In the data rows, the value 128 means zero.
Here are some numbered points:
[137  75 140  51 145  82 139 132 130 145 103 147  65 175 141  77 159  67
 143 167  74  92 117 147 159 135  39 134 100 148 118 157] 0
[106 102 150 156 143 150 141 122 101 104 162 100  86  96 106 141 138 107
  92 141  66 124 102 145 124 117 128 129 103  82  99 146] 1
[100  99 130 137 111  86 113 111 120 113 123 149  78 135 139  84 118 128
 146 118 106  89 147 100 161 115 140 113  90 124 126 125] 2
[136 176 142 134 162 189 137 141  86 162 123 107 152  98 157 137  68 154
 115 103 140 131 142 109 126 135  78 122 154 140 137 165] 3
[142  79 121 134 111 112 156 139 191 143 131  95 145 157  90 164 204  93
 110 180 116 145  76 199  78 116 154 132 133  97  99 105] 4
[121  84 117 157  94  33 136 120 223 125 124 153 182 139 102 142 185 163
 123 120 226 126 161 136  77 116 232  70 128 111  78  67] 5
[106 161 122 199 159 177 153 148 161 109 182 121 220 122 100 180 129 165
  62 105 166 154 146 143  69 109 155 111 175 129 151 127] 6
[146 122 147 154 107 169 138 102 108 110 135  72 107  79 197 142 122  90
 114 171  69 162  58 154 107 128 181 149  79  58  87 152] 7
[161 114 128  66 152 158 143 129 105 128 114 107 108 161 176 106 145  69
 149 201  60 153  71 171 136 138  65 174  96 123 114 193] 8
[ 63  62 139 141 150  81 119 128  94 118 171 185  59 122  69 102 118 150
 103 101 113  71 207  72 157 130  59  93 112 141 119 103] 9
[121 147 109 147 127 105 112 132 137 114 108 149 165 118 144 115 114 172
 154 111 167 136 154 113 114 104 158 113 130 144 129 123] 10
[ 76  76 144 141 164 121 135 142  78 112 172 147  47 127  75 111 132 115
  80 137  75  89 150 121 135 121  52 130 112 116 100 133] 11
[125 230 118 131 118 153  75 161  89 127 117 173 122 109  96 128  67 180
 159  52 182 130 177  61 177 127 107 136 193 171 217  96] 12
[112  96 152 157 108  87  94  96  91 101 159 123  56  88  99 118 131 106
 134 140  95 117 128  96 172 124 191 134  97  94 105 112] 13
[140 117  99 133 114 113 153 123 195 134 104 110 172 142 156 123 158 137
 126 141 119 147  88 175  88 105 176 126 113 101 117 129] 14
[141 150 117 118 111  87 113 130 169 144 130 149 148 146  86 121 158 121
 135 117 160 128 138 128 140 123 162 123 165 159 133  93] 15
[137 107 126 145 113 106 139 115 135 109 137 114 102 121 159 105 153  96
 125 164  87 119  99 145 123 123 155 132  95 101 100 131] 16
[111  96 158 174 103 155 110  73  38  77 161  94  36  49 129 144 133  98
 129 153  63 144  64 113 144 116 177 145  60  22  85 139] 17
[168  77 117  83 121 100 168 144 214 148  94  94 185 203 173 147 226  56
 132 247  80 201  68 231  66 119 107 150 102 111  90 159] 18
[148 188 151 132 172 216 118 143  46 143 132 115 128  87 170 126  51 138
 117  91 112 134 129  89 142 151  60 145 149 146 159 169] 19
[110  80 135  31 174 149 140 156  70 129 157 158  32 164 105 108 131  72
 134 173  58 120 145 106 191 165   0 166 109 163 129 159] 20
[118 161 113  77 142 163 128 158  97 152 103 120  98 151 116 116  91 120
 154 113 130 130 121 128 138 139  73 149 155 147 152 138] 21
[142 131 134  57 144 108 128 129 101 145 106 156  74 165 144  87 101 100
 163 136 129 115 141 109 165 147  49 131 120 158 140 132] 22
[126 131 123 119 117  65 126 106 163 131 122 157 137 144 114  84 145 142
 149 110 159  93 169 107 139 130 145  89 108 166 145  93] 23
[148 209 117 178 106 177  91 134 120  97 149 121 162 112 111 171  89 158
 125  89 179 157 136 119 129 102 187 142 179 129 157 104] 24
[107 126 139 141 154 122 140 127 135 153 138 136 151 112 116 123 118 150
 107  90 146 120 162  94 122 133 108  97 138 142 120 129] 25
[143 162  97 138 117  71 104 142 156 121 101 165 169 129 132 106 111 183
 161 102 200 118 177  92 119  99 145 104 149 166 154 104] 26
[120 124 137 134 125 144 109  98  58 108 110 131  54  78 145  81  71 133
 152 105  85  89 109  83 190 132 118 131  90 103 134 154] 27
[ 74  52  89 250 104  75 172 130 221  74 201 145 207 125  64 214 216 155
  52 128 196 135 146 177  52  96 255  67 119  65  76  89] 28
[149 131 126 131 111 103 127 129 163 127 131 115 137 138  97 140 164 116
 122 137 133 130 125 144 122 124 179 137 142 134 123 108] 29
[148 205 119 169  99 179 102 144 106  99 140 123 142  98 126 152  81 170
 134  89 168 163 138 121 129 115 190 144 170 141 164 115] 30
[115 101 141 130 112  93 110  87 101 112 115 131  80 120 151  84 125 118
 155 136  82  95 128 111 164 132 147 117  84 108 115 135] 31
[141 124 111 153 125  80 124 124 177 113 115 132 177 130 169 106 145 149
 134 145 146 139 142 134 100 112 169 116 124 141 113 119] 32
[100 129 144 133 150 183 102 121  26 101 162 139  37  91 105 121  92 118
 134 139  64 121 121  94 191 141  69 142 104 111 131 152] 33
[117 105 122 171 122  86 141 131 173 128 153 152 176 112 106 141 142 178
 104 111 181 118 175 109  97 130 169  81 131 127 106 111] 34
[117 173 128 140 122 137 102 111  86 103 114 145 119 102 150 100  67 152
 151  94 128 112 150  79 166 140 135 133 108 130 157 152] 35
[149 188 142 129 127 200  98 106  43 108 138 108 110  95 187  81  65 135
 152 124  71 127 106 101 162 152 101 153  98 119 141 184] 36
[150 188 147 100 165 221 117 141  44 155 132 128 136 100 169 110  64 136
 114 117  97 141 127  84 153 161  32 150 138 153 151 186] 37
[116  27 119 246  55  34 132  95 213  87 169 135 141 123  69 164 246 121
  68 138 178 123 122 174  72  81 255  77  93  51  49  60] 38
[122 138 135  93 133 154 132 144 117 135 110 118 104 145 125 122 118 135
 147 120 128 118 122 147 133 145  97 137 131 137 130 132] 39
[134  92 127 105 114 172 159 134 138 121 115  63  96 147 153 156 167  64
 107 190  60 171  50 211 102 143 141 163 101  64  91 145] 40
[ 86  83 154 180 123 148 155  70 120 114 160  85 163  70 158 179 111 133
 125 116 111 124 114 115 122 142 174 108  73  83 105 154] 41
New points follow, each followed by the numbers of its two nearest points above by angle, nearest first.
[179 174 123  84 142 163 148 147 177 153 117  97 219 171 132 165 153 115
 137 157 140 198 104 179 106 127 128 167 190 180 173 153] >> 18 14
[105  88  92 182  80  45 141 134 220 103 140 157 178 133  86 173 180 184
 122 103 233 103 152 133  64 108 255  79 140 116 100  66] >> 5 34
[117  36 136  64 123  25 140 130 196 179  94 165  71 209 102  87 207  86
 120 159 143  90 146 154 116 111  81  62 111 152  97  73] >> 0 23
[112  93 160 166  89  86  77  84  85  79 171 109  33  84 100 113 124 106
 123 130  76 126 129  96 178 112 233 143  82  86 104 123] >> 13 17
[174 106 130  43 161 142 157 133 112 133  68 101 121 186 203  86 154  51
 159 223  40 162  66 177 143 141  22 191  76 137 108 202] >> 8 0
[ 96  85 138 162 144 142 158 136 121 107 169 107 101 132 100 142 150  98
  72 151  74 118 124 150 107 119 113 139 108  88  95 143] >> 1 11
[116 118 136 135 117 145 112  98  68 126  99 128  80  95 160  92  85 120
 150 110  88 101  88 102 179 121 119 136  89 103 126 161] >> 27 36
[138  38 129  57 137   0 151 131 203 186  82 167 100 195 112  85 216  89
 121 171 147  78 141 155 109 119  76  68 113 152  85  75] >> 0 23
[133 154 130 133 144 169 142 133 132 144 115 118 187 128 145 159  98 150
 118 110 143 141 131 132 108 141  92 127 160 126 147 142] >> 3 6
[132 144 147 142 146 165 136 108 124 155 128 104 163 122 165 159 100 141
 133  97 142 125 127 120 113 144  95 117 131 116 147 146] >> 3 19
[128 107 125  85 175 119 158 171 165 151 142 134 167 191 110 156 187 103
 113 157 119 155 144 159 118 151  39 138 160 156 138 118] >> 18 0
[115 144 120 120 170 141 156 171 177 137 156 123 203 167  99 170 168 153
  87 133 152 164 144 159  72 135  96 132 178 158 141 124] >> 6 4
[102  88 144 156 124 122 146 100 126 109 140  98 126  97 150 151 116 127
 120 130 115 127 127 112 123 138 156 110  86  82 100 132] >> 41 17
[110  60 139  65 151 109 171 116 151 172 105 117 118 177 131 126 154  76
 132 154  95  98 109 151 131 160  42 118  95 135 121 126] >> 0 20
[120 238 104 144 126 160  62 150  80 126 134 212 145 105  99 114  48 185
 153  43 198 132 188  44 178 126 103 141 208 197 219  96] >> 12 30
[135 139 135 111 161 161 162 131 130 171 110 109 167 127 141 143 112 118
 112 137 125 134 118 126 100 143  92 114 139 123 125 137] >> 3 37
[132 130 117 129 101  81 112 133 188 131 135 136 161 149  82 121 160 132
 134 113 172 138 156 129 128 110 200 118 164 158 134  86] >> 15 29
[ 79  57 146 130 147  93 141 129 141 123 169 139  76 141  67 123 163  98
  89 129  92  93 154 145 111 117  93 122 105 113  93 116] >> 11 9
[140 131 133  17 164 115  80 146  65 140  88 183  30 153 155  52  80 122
 188 139  94  97 138  75 198 158   0 153 119 191 158 159] >> 22 20
[110  90 146 160 118 133 141  98 128 122 141 103 134  88 142 154 116 139
 114 122 119 118 117 121 116 140 173 111 103  90 104 137] >> 41 17
